Each named move below is a turn or a mirror, shown by a few rows before and after it. Which moves, in which order, take the first row of each later pair to the second? The first pair is answered.
J667:
[ -2  -7   3   4  -4   9   8  -3   0  -8  -2   4   5  -9  -6 -17  -5   3
  -5  -8   1  -8  -9  -4  -8   9   9  -3]  ->  [ -2  -9   6  -4  -2   8   3  -5  -1  -4  -3   5   3  -9  -2 -11 -13  10
   0  -1   2  -7  -5 -10  -6  13  10   6]
[  6   9  23 -38  25  -6  -2 -16  11 -16 -28  -6 -20   2  -2 -17 -12  10
  -5  22 -14  10  -6   9  19 -13  12  -2]  ->  [  7  11  18 -23  21  -5   7 -14  13 -23 -27  -5 -14   4  -9 -30   1  -5
 -15  10 -16  13 -13  19  15 -19  12 -18]
[-10  -8  16 -21   1  -7  -9  -6  -8  11 -17   1  -5  -5   7   1 -23  20
   9   8   0 -10   8   2  11   5  14  19]  ->  [-10  -2   5  12  -8  -2  12  -1   0  -6 -13   3   9   0  -9 -25   9  -8
 -17 -17  -4  -6 -11  23   6 -12  11 -16]
J418:
[  8  -7 -18 -10   6   1  -2  16  13   9  14  21  11  15  -6  -9  17  19
   9  -5   1  32  -2  11  -5 -13   5  -4]  ->  [  8  -7 -18 -14   7   0  -4  16  10  12  15  20   8  15  -5  -6  13  23
  12   0   1  31  -1   9  -2 -11   6   2]
[-12  10 -13  20  -8   6   4  -4  11   3  -7   3  -9  12  -6 -27  18 -12
 -12   0 -11  -6   1   6 -19   6  -8   2]  ->  [-14   5  -6   0  -2   2  -9  -2   3  20  -6   3 -22  12   6 -14  -2   7
   5  18  -7  -9   6 -10  -9  12   0  29]
[ -8  -7  -3  11 -14  -3   8   9  -1   4  18   4 -10   6   9 -22   5  -2
   2  -5  10   4 -19   1   9 -15  24  -2]  ->  [ -8  -9  -2   5 -13  -6   4   9  -2   7  18   4 -13   6  12 -19   1   3
   6  -1  11   4 -17  -2  11 -15  27   6]
[ 12  13  25 -28   2  13 -30  42   7  25   9 -11 -15  -1  -5  -1  -8  24
   1  22  -7  -1   9   7  41   8   8  29]  ->  [ 16  22  13   9  -6  22  -8  42  17  -6   8 -11   7   0 -28 -23  27 -11
 -30 -10 -13   2  -3  38  23  -3  -7 -21]
J821:
[ -8  14  18  19  -8   9  13 -20  17 -21 -39   2  30  -4  -9 -30   0 -12
 -17 -20  -1  -9 -29  36 -11  -4   0 -18]  ->  [ 16  -2  14 -14  18   8 -14 -20   7  -5 -15  -5   7 -12  15  43 -31   4
  19  19   4  -6  34 -12 -13  28 -29  13]
[ 12   4 -12  33 -25  24   8 -37   2 -53 -26  -1  34   1  -4 -18  37 -41
 -42 -18 -19  -9 -17   7 -18 -17   9 -27]  ->  [ 37 -14 -19  -5   1  20 -24 -31  -9 -26   8 -10   3  -7  23  62   3 -22
  -1  26  -8  -3  47 -51 -15  13 -19  14]
[17  8 -3 -1  5  2  9  3  6 -2 15  0 -8  0  4 20 -1 -8  5  3  7 -1  4 -5
 -8 -5 -3  0]  ->  [ 11   8  -4   5   0   0  14   7   7   1  15   3  -9   4   1   6   6  -9
   1  -4   6   0 -12   0  -3 -16   8  -1]
Then:
Between the rows of a pair lie two moves.
[ -9   9 -32  12 -25  -7  13   6  13 -28  -8 -15   5 -10   0 -39   4 -15
   4  -9   5 -20 -36  21  -8  -5  18   4]  ->  [-12   8 -32   8 -25 -11  11  11  11 -17  -4 -15  -2  -8   5 -40   1 -10
   9  -5   7 -19 -42  14  -1  -9  27  13] -> J418 then J667
[-14 -13 -13   4   2 -24 -22 -20  -6  14  -4   3 -34  14   9 -24 -34  14
  11  20  -9   8 -29 -28  30  -1  24  17]  ->  [-10 -14  -9  -3  10 -21 -29 -28  -6   8 -11   1 -30   9  10 -10 -43  18
  15  27 -10   5 -14 -30  23  10  15  20] -> J418 then J667
[-21   6  11 -21  -5  -8  -5  -9  -9   9 -25  -5   0   0  -5   1 -18  25
  26   4   2  -3  -4  -4   1   8   3  29]  ->  [-25  10   6   0 -15  -8  10  -4  -3   1 -27   0   9   6 -16 -26   3  10
   7 -14   0   2 -28  14   2  -7   9   8] -> J821 then J667
[ 16  -4 -44 -26  -2  -9 -21  -1 -12  -8  15   9  12 -14  15  48   1  -4
  -1  11  19  17  28 -41 -34  30 -29  10]  ->  [ 19  -2 -47 -18  -3  -5 -18  -3  -9 -18  15   8  20 -15   9  44  11 -14
 -10   1  16  17  27 -33 -41  29 -35  -4] -> J418 then J667
[ 11  21  -1  15   3 -19   7  26  -5 -35  -6 -29  29  33   0 -28  25  -4
   5 -21  26  24 -32  46  13  -1 -20  14]  ->  [  8  19  -1  14   0 -22   7  31  -8 -24   1 -27  22  35   5 -31  21   1
   8 -17  29  25 -38  39  22  -7 -10  22] -> J418 then J667
[ -5   0  10 -10  -5   3  -3   6  -3  -1   6 -12  -6  -8  22  30   0  15
  -8   5   3   2  22  -1  -1   5  -3  10]  ->  [ -7   1  10 -10  -7   2  -2  10  -4   5  11 -11 -11  -7  22  26   0  17
  -8   5   4   5  17  -5   5   0   3  13] -> J667 then J418
[  3  11  -7  -6 -31   5  15  14  -7  34  -1   8   2   7  -5 -25   8  22
  -2  19 -17   3 -21  24  12  -9  24  19]  ->  [  9   9   4 -23 -19  12   3  -9  -7  10 -25   2  18  -4  -6   1  -7  30
   8  30 -24  -9  14  28  -8  21   0  18] -> J821 then J418
[  9 -10 -14  20  -1 -21   8  32   8  30  49  18 -12   6  -1   6  13 -19
   0  -2  -9  11   8 -30  15 -27  20   6]  ->  [ 11  -8 -16  29  -2 -18  14  31  12  20  47  18  -4   5  -6   1  22 -28
  -7 -11 -13  11   6 -22   8 -28  15  -9] -> J667 then J418
[  2 -10  -6 -14   4   6 -11   4   8   8  21   2  -4  -1  11  20  -3  -6
  13   8  14  -2  10 -18   9   4  -4   2]  ->  [-10  -7   1 -18  -3   2  -9   4   8  15  10   6  -7   3  12  -1  -5   4
  12   6  14  -5 -10 -12  19  -6  15  12] -> J821 then J667
[  5 -16 -28  10  23  17  13 -15  27  -1  -2 -26  -5  -3  -7  21   6   7
   2  15 -31 -16   4   9   3  -3  -6 -11]  ->  [ -1 -13 -28  17  16  14  19  -9  28   6   0 -22  -7   1  -9   2  13   4
  -3   6 -30 -15 -15  13  12 -18  10 -12] -> J821 then J821
[  1  -9 -11  -8  13  -4  -5 -20 -14  -8 -29   9 -11  11  13  10 -12  15
   7  -1   2  -5  20  -9  -1  21  -7  12]  ->  [  7 -13 -22  -3  13  -7  -2  -5 -15   5  -6  11 -23  17  15  15  -6   7
   7   0   6   4  19 -23   5  13  -7  12] -> J418 then J821
[ 11   1 -19  10 -17 -13  15  52   0   8  33  22  -7  23   6   0  13 -59
  -8  -7  18   2 -21   6  36 -36  11 -10]  ->  [ 19  -4   7 -40   8  -1 -20  10  -5 -11 -10  10   8   1  16  56 -38 -22
  26  29  12 -20  42  -3   7  19 -21  21] -> J821 then J667
[  0  20  14  -8   3 -12  -7 -28 -34 -40  -8 -22   5 -42  -2   3 -29 -20
 -18   5  -7   3  -3  25  27   7  17  -3]  ->  [ -6  20  11  -6  -4 -21  -6 -15 -35 -21   6 -19 -10 -36   4  -9 -27 -18
 -15   6  -4   8 -22  17  44  -9  36   8] -> J821 then J821
[ -1   7  -7  -5  18  -5   7 -10  23 -17   2  -5  -5 -17  -4 -18 -12 -10
 -18  -6  -5  -7  11  12 -16  10 -32 -34]  ->  [ -4   8 -11   1  13  -6  10  -4  23 -15   8  -3  -8 -13  -5 -29  -5 -14
 -21 -11  -5  -4   1  13 -11   1 -26 -37] -> J418 then J667
[-15  -3  -4 -12  11   7 -18 -20  10 -20 -16  14  21 -28  -6  20 -14  24
  10 -11  -8 -22  31   6 -39  18 -25   8]  ->  [-19  -5  -2 -22  12   2 -24 -17   7  -7 -11  15  12 -27   0  23 -23  35
  18  -2  -5 -22  27  -6 -30  16 -15  26] -> J667 then J418
[-30   4   2  14  -8   0  -1   9  -9  -7   6   4  12  15   2 -47   4  14
 -23   7  -2  -9 -42  27  24 -33  23  20]  ->  [-12   0  14 -13  17  13 -22 -24 -11 -36 -20  -7  31  -3   4   9 -23  24
  -3  29  -9 -25  24  22  -9  16 -25  21] -> J821 then J418
[-19  -6   4 -31  24  -6 -14 -12   9   0 -12 -13  16 -16   7  54 -47  26
  23  25 -10   8  34  12 -11  28  -8 -12]  ->  [-41   9   6   0  -1  -5  14 -13  17 -16 -36  -7  35  -7 -14 -18 -16  12
 -11 -12 -17   7 -25  56  -8  -5  23 -40] -> J821 then J821
[ 12   7 -17  19  -2   5  10   4   3 -12  12  -6   4   2  -1  10  20 -29
 -15 -18  -8  12  15   7   1   3 -21 -29]  ->  [ -7   6  -9   6 -13  -7   5  15   0  22  14   0 -18  12  10 -16   6  -2
  -6 -10   1  12 -22  -3  33 -19  22   8] -> J667 then J821
[-13  -9 -16  -4   2   7  -9   6  -7  14  -8 -15  -1  -2  -5 -17   5  -2
  22  10  -1   1 -12   5  15   8  -2  17]  ->  [ -8 -10 -14  -5   7  10 -13   0  -8   4 -13 -18   5  -5  -7  -6   2  -2
  23  11  -3  -2   2   6   6  18 -14  14] -> J821 then J821
[ 44  16  12   3  -6  22 -10 -18  12  -6   7   3   1 -10  13  27 -16  32
  12  17  -5   7   9   1 -25  -5  -8  10]  ->  [ 32  19   4  19 -20  14   4   2  14  10  22   9  -9   2  11  -9   4  24
  -1   5  -1  15 -30   4  -5 -35  20   6] -> J821 then J667
[ 14   3   2   6  -4   9  10   3   8 -31  -5   3  11  -7 -14   8   1 -27
 -18 -15   5   2  17   4 -35  10 -18 -29]  ->  [ -7   0   8 -10 -16  -8   5  23   1  15   3  11 -19   7   3 -22 -13   3
  -6  -4  18   6 -30 -15   8 -19  35  19] -> J418 then J821
[ 32 -13 -19  -5 -33  22  11  11  21   2 -43   3  32  27 -37  19   5 -12
  24 -26  -4 -14  13   7 -22  12  -6  -5]  ->  [ 20 -15 -16 -18 -39   8   7  27  15  36 -30   9   6  35 -23   6  -6   9
  35 -16   4  -9 -12 -11   7  -6  27  29] -> J418 then J821
[-11   7  13 -16  17   7 -12 -13  -6  -2  -8 -28  -8 -14 -13  31 -13   4
  17  10   9 -12  24  -3 -11  25 -29   8]  ->  [ -3   2  -5  -4  16   2  -6   9  -7  17  26 -26 -26  -6  -8  35   0 -10
  14   8  16   2  20 -21   1   9 -27   5] -> J667 then J821
[  1 -15  -9 -11   8  -2  -2  11 -27  29  26   2 -24   4  19  18 -21   7
  23   5  21  -4  10 -27  25 -21  12  24]  ->  [-17  -9  12 -24   3   2  -6 -11 -26  16 -14   3  -7   1  16  -5 -35  28
  24   3  16 -19  -5  -6  20 -14  25  32] -> J821 then J667
[ 18 -26 -11  -9 -16 -14 -21  20 -26  12  17  16 -27  -9  29  11  25   1
  24  15 -12  -3  11 -13   9  -8  -9  26]  ->  [ 20 -26 -10 -13 -11 -12 -23  15 -26   7  12  14 -22 -12  28  19  21   1
  27  17 -14  -7  21 -12   3   1 -17  24] -> J418 then J667
[ 16  10   1 -14  15   3 -20   1 -16 -15  20   0  -5  -3 -24  11  -6 -11
  -9  32  -1  -9  38  11  -9  18 -19  -7]  ->  [  2  19   2   5  -1   2  -4   5 -10 -16  11   7   0   5 -34 -36  12 -19
 -29  12  -1  -8  -4  35  -2  -7   5 -21] -> J821 then J821
[-18  12   3  15   0   8  10   1   7 -23  -8   7  13  -1   3 -26   0 -26
 -15 -40  23 -13 -40  37  -5  -8  23 -42]  ->  [-22  10   2  10  -5   3   9  10   4  -7   0   9   3   4   9 -32  -3 -20
 -13 -37  27  -9 -51  29   9 -17  38 -30] -> J418 then J667
[ -5   3 -12   0  -6  -4  -3  17   7  23   6   0 -10   7  -2 -12  -1  -1
   5   2  10  13 -13  -7  16 -13  14  10]  ->  [ -5   1  -9  -9  -2  -4 -10  15   5  26   3   0 -12   4   2  -4  -9   5
  11   9  10  12  -7 -12  16  -8  12  18] -> J418 then J667
[ 16 -34 -27  -4  -7  13  -1  11  -8  10  19   6   8   8  32  37  18 -20
 -10  12  18   9  37  -4   3 -16  -3 -12]  ->  [  2 -33 -20  -9 -15   5  -1  17 -10  30  18  10  -2  14  39  16  12  -6
  -8  15  22   8   9  -7  22 -28  25   7] -> J821 then J418
[  0   6  12   7  18  36 -34   0   3 -14 -28 -36  20  -9  17  10 -11  17
  30   8  24   4   2  32 -11  24 -38  -4]  ->  [  5  -2  -1   5  19  25 -37  24  -4  19  10 -34  -9  -2  30  24 -12  18
  40  19  34  17   1   3  12  11 -30  14] -> J667 then J821
[ -2 -19   2 -14 -10  -9  -3 -15  -5  -8  -4   8 -13  -7   7 -15 -22  -3
  19  14  26 -21   8  -7 -26  -6  30  24]  ->  [ -4 -16   3 -11  -9  -6  -2 -23  -3 -22 -14   8  -2 -10   1 -17 -20  -8
  15  10  23 -24  12   4 -37  -1  21  14] -> J821 then J821
[-12 -12  18   5   1  14  14  -9 -15 -24  -1   4  18 -14 -33  15  11  -8
 -37 -14   0  11   8  29  -7 -11  -8 -41]  ->  [-10 -14  22  -5   5  16   8 -15 -17 -26  -7   1  20 -19 -30  28   1  -1
 -30  -6  -1   7  20  25 -13   0 -14 -34] -> J667 then J418
[-19  -6  -3  27  -9   1  29  16  16  13  10  -6 -12   2   0 -33  25  27
  -5 -23 -16 -25 -47   3   1 -18   1  -3]  ->  [-21  -8  -1  17  -7  -3  24  19  13  23  13  -7 -20   2   5 -30  15  38
   2 -14 -13 -25 -47  -5   9 -18   8  12] -> J418 then J667
[-22  -9  11 -38 -22  22  -6  -8  15  16 -35   8  -7 -11   0  36 -40  22
   6   8  -7  -8  23 -13   1  -8  17  43]  ->  [-35   0   8  -9 -40  21  18   3  22  11 -34  15   1  -1 -12 -15 -11   5
 -19 -21  -9  -4 -25  13   8 -37  42  19] -> J821 then J667
[  1  -3   4   4 -20  -3   6   6  31   3  10  23  21  -3 -10   6  -6 -16
  -3   1   1  -4  -7   3  15 -14  15  -9]  ->  [  0  -3   6   1 -20  -5   3   7  29   7  12  23  18  -3  -7   7  -9 -14
   0   3   2  -3 -10  -1  18 -14  18  -4] -> J418 then J667
[  0   5   2  21 -21   1   3  11 -23 -20  11 -36 -12  -6   3  25  -7   1
   6 -36   6 -13   2  -3  14  -1 -26 -22]  ->  [ -1   5   1  23 -23   0   3  12 -22 -18  14 -35 -13  -5   3  21  -4   2
   6 -37   5 -12  -3  -4  17  -4 -21 -22] -> J418 then J667
[ 12   3 -20  -2  -1 -10  -2  23  -9  35  44   1 -19   7  17  15  -3   2
  14  17  10  19  -2 -37  17 -16   8  29]  ->  [ -4   8   8 -30   0  -8 -16  -8  -9  21  -6   1  -2  -2  17   8 -30  34
  26  26   3   1  -3 -21   8   2  16  51] -> J821 then J667
[  8  10  -3   8   8  -6   8  21   6  -9  28  -5  -4 -13  13 -17  -3 -35
  -3  -9 -18  27  10   9   4 -27 -22  -7]  ->  [ 10  10  -3   7  11  -5   7  16   8 -15  23  -7   0 -15  13 -12  -3 -35
  -2  -8 -20  27  17  11  -1 -22 -27 -11] -> J667 then J418
[  6  -5 -10  16 -25 -37 -14  13 -10   3  16 -15 -11   7 -39   2  30  -9
 -34  -8  13  12 -15  11  14  19  18 -13]  ->  [  9  -4  -8  18 -24 -33 -14   8  -9  -7  12 -15  -4   4 -43   6  31 -14
 -37 -11  11   9  -9  16   7  24  10 -21] -> J667 then J418
[-15  -4  22 -39   8  -2 -30 -32  -7   1 -30  -6  -2 -12  17  17 -46  36
  24  23  -3 -22  26 -16   0  25  -3  35]  ->  [-31  11   6  19 -23  -6  13  -8   6  -7 -21   3  11   6  -8 -63  11  -5
 -24 -29  -7  -8 -48  26  10 -27  27 -15] -> J821 then J418
[ 10  20   4   6  -5   1  -7 -14   8 -27  -1 -12  21 -16  -2  45 -13   2
 -15   5 -11   8  25   7  -4   2 -39   7]  ->  [  3  18 -11  26 -20 -13   9  19   9   5  34  -6  -4   0   1  16   8  -7
 -26  -7  -2  22 -17  -3  28 -36  -5  10] -> J821 then J667
[-13   5  -1   7 -32 -13  -2  32 -13  36  30   6 -21  29  22 -14   2  13
   7 -16  14  13 -45 -15  50 -28  41  32]  ->  [ 11  16   3  26 -15  19   4 -18   0 -53 -21  -8  47   5  -9  17  17 -21
 -14 -36 -10  -4  19  35 -27  23 -38 -39] -> J418 then J821
[ 14   2 -12 -46 -18  21  19  10  36  26  62  19  -5  12   9  21  16   6
  34  12  36  12  33  -4   9  -9  20  14]  ->  [ 13   2 -15 -39 -22  20  23  14  37  27  67  21  -6  13   7  13  23   1
  28   6  35  13  24  -1  11 -15  24   8] -> J667 then J418
[-10   8   8  -4   9   6  -6 -27   2 -14 -21   8  19 -10   2   2  -3  10
   4   5 -10  -6  11  16 -12  13  -4   4]  ->  [-10   8  -9  22   0   1  12  -4   4  -4   9  12   9   0  -2 -16  23 -13
 -12 -10  -6   8 -14  13   3 -13   7 -13] -> J821 then J667
[ -5  -4  14  -5 -32  -3  -8   4   5  16  -2  17  -2   0   5 -11   9   7
  -1  -9   6  -4 -27  14  21  12   6   5]  ->  [  6  -9  14 -18 -20  -2 -18   1   2  15   1  12  -5  -6  11  19  -2  11
  12   3   6  -5   1  -1  15  28 -11  12] -> J821 then J821
[ -8  -1  18 -29  -2  12 -14 -24   0 -13 -44  -2  10  -3  -6 -12 -22  26
  12   6  -6 -13 -10  14   7   8  23  24]  ->  [ 10  -8   8 -29  11  15 -21 -22  -3 -17 -25  -7   7  -8  -4  28 -22  15
  20  15  -6  -8  29  -2  -6  24  -8  17] -> J667 then J821
[ -2 -15  37 -50  -2  11 -27  -4  -8  -1 -27  -2  -2  -5  -3  16 -29  44
  16  18 -22 -23  11 -17   4  18  10  28]  ->  [ 24 -23  13 -35   8  11 -22  13  -8  -1  12  -7 -10  -5  -1  52 -13  15
  13  17 -20 -10  43 -36  -3  21 -21   6] -> J418 then J821
[ -7  15  25   9 -27 -26  26  27  20   0   4  -6  46  -4 -27 -11 -13 -25
  -7  18 -14  -7  12 -10  16  -4  18 -12]  ->  [ -3   9  23   0 -22 -31  19  34  16  15  16  -7  34  -4 -19   6 -21 -20
   3  30  -9  -4  21 -27  23  -2  19   1] -> J821 then J821
[-18   2  10 -50   6  -8   1   2  -2  42  13  -4 -24   0   3 -25  -5   1
   8 -23   7 -12 -32  -6  21  -3  48  29]  ->  [  1  -1  15 -65  27   6 -14 -26  -2  10  -6 -14  -3 -16   1  26 -20   0
  21 -10  -1 -23  29  -6 -16  38   0  17] -> J821 then J821
[-20   3  15  -9 -11  -9   1 -21  -9 -11 -40  10   0  -5  15  -7 -19   5
  14  -2   7 -17 -13  12 -10  -1  14   5]  ->  [ -6  -2   9 -15  -1  -7  -5 -21 -12 -10 -30   6  -5 -11  20  20 -25   2
  22   8   8 -14  13  -3 -16  11  -3   5] -> J667 then J821
[-16 -13  19   0  18 -16 -53  -8  -1  -4  -6  -7 -20 -15  -1 -21 -29 -16
 -12   2  -1 -14  16  -5 -14  27 -13  -8]  ->  [-21 -11  11  17   8 -21 -39  10   0   6   9  -2 -28  -6  -4 -45  -9 -27
 -23 -11   1  -7 -12  -1  -1   5   4 -17] -> J821 then J667
[  2  -6  11 -30  -7  -4 -19 -29  20   3  -9   5  12  -1  13   6 -21   7
   4  39  12 -14  13  -9  -1  30  12  12]  ->  [ -7   2  13 -13 -17  -1  -7 -34  27 -12 -24   7  26   2   0 -27  -6  -1
 -13  20   8 -17 -12  15  -5  20  19  -7] -> J821 then J821
[  1   7  23  18   7  16  -6 -15 -15 -43 -33   6  22 -11 -21   7   8 -24
   8 -21  -6 -14  10  26  -7   4  26 -12]  ->  [  3   5  26   7  11  16 -13 -19 -17 -40 -37   5  21 -13 -17  16  -2 -17
  16 -13  -4 -18  19  21  -8  11  23  -3] -> J667 then J418
[  6  43 -21  -8   7   2  35  -3 -35 -37 -40 -16  11  -4 -25 -10  28  -9
 -22  -4 -19  -9  -1  30 -45  10 -12 -50]  ->  [-19  38 -10 -41  -2 -19  20  16 -46  22 -32  -8 -30   7   2 -30  -2  38
   3  21  -5  -7 -41   0   5 -13  47  18] -> J418 then J821
[ -7  18 -17  28   2  23  35  15 -16   1  15  -4  21 -11  -4 -13  48 -20
 -30  38  10  19   5  11 -18   6  -1  14]  ->  [ -1  11 -13   7  11  22  20  13 -22   9  18  -6  13 -16   7  16  30  -5
 -13  58  13  18  31  -8 -16  21  -9  35] -> J821 then J418
[-30  -2  -1  -6  -3 -10   6 -24 -29 -27 -24  -1  27  -7   2   2   9   9
 -20  28 -19   9 -44  16  33 -30  45   3]  ->  [-16  -5  -1 -12  12  -1  -2 -41 -27 -49 -35  -8  41 -19  -2  34   2   5
 -15  34 -25   3  -3  18   7  -4  12  -9] -> J821 then J418
[  5  11   5  16 -13   6  30  14  -2 -20  -9   5  18  -3  -1 -20  21 -16
 -12 -26  13  -6 -27   8   8 -23  -8 -22]  ->  [ 12   0  -2  -5  -4  -4  14  31 -10  16  22   4 -15   0  21  16   3  -2
  11   1  24   2 -10 -34  28 -22  -4  15] -> J821 then J821
[  6 -33 -11   9  -5  24 -14  34  -7  15   5   1 -16   8  19 -26  -3   0
  23  -3   0  -9  10   3 -36   8  -6  -9]  ->  [  6 -32  -9  12  -4  26 -13  30  -6   7  -1   0 -10   7  16 -27   1  -3
  20  -6  -2 -11   9   9 -41  10  -8 -14] -> J821 then J821
[-11  -4   6   1 -32  32  13  -6  13  -1 -28 -24  32 -13 -35 -33 -20  -7
   4 -54  19 -14 -10  12  -4 -20  37 -42]  ->  [-18 -10  18 -33 -26  26  -8  -9   4  23 -34 -25  15 -15 -18 -17 -52  25
  30 -29  24 -19  -3 -10   9 -11  51   0] -> J667 then J821
[-15  10 -36  -9 -24  -4 -15  31 -18  22  24   0 -57   3  -9 -31  -1  -4
  -4   8  23 -14 -37   4  16 -44   3  -2]  ->  [-13  13 -38   4 -26  -1  -7  29 -15   8  21  -1 -47   4 -18 -37  10 -16
 -14  -3  19 -13 -39  15   8 -45  -5 -20] -> J667 then J418
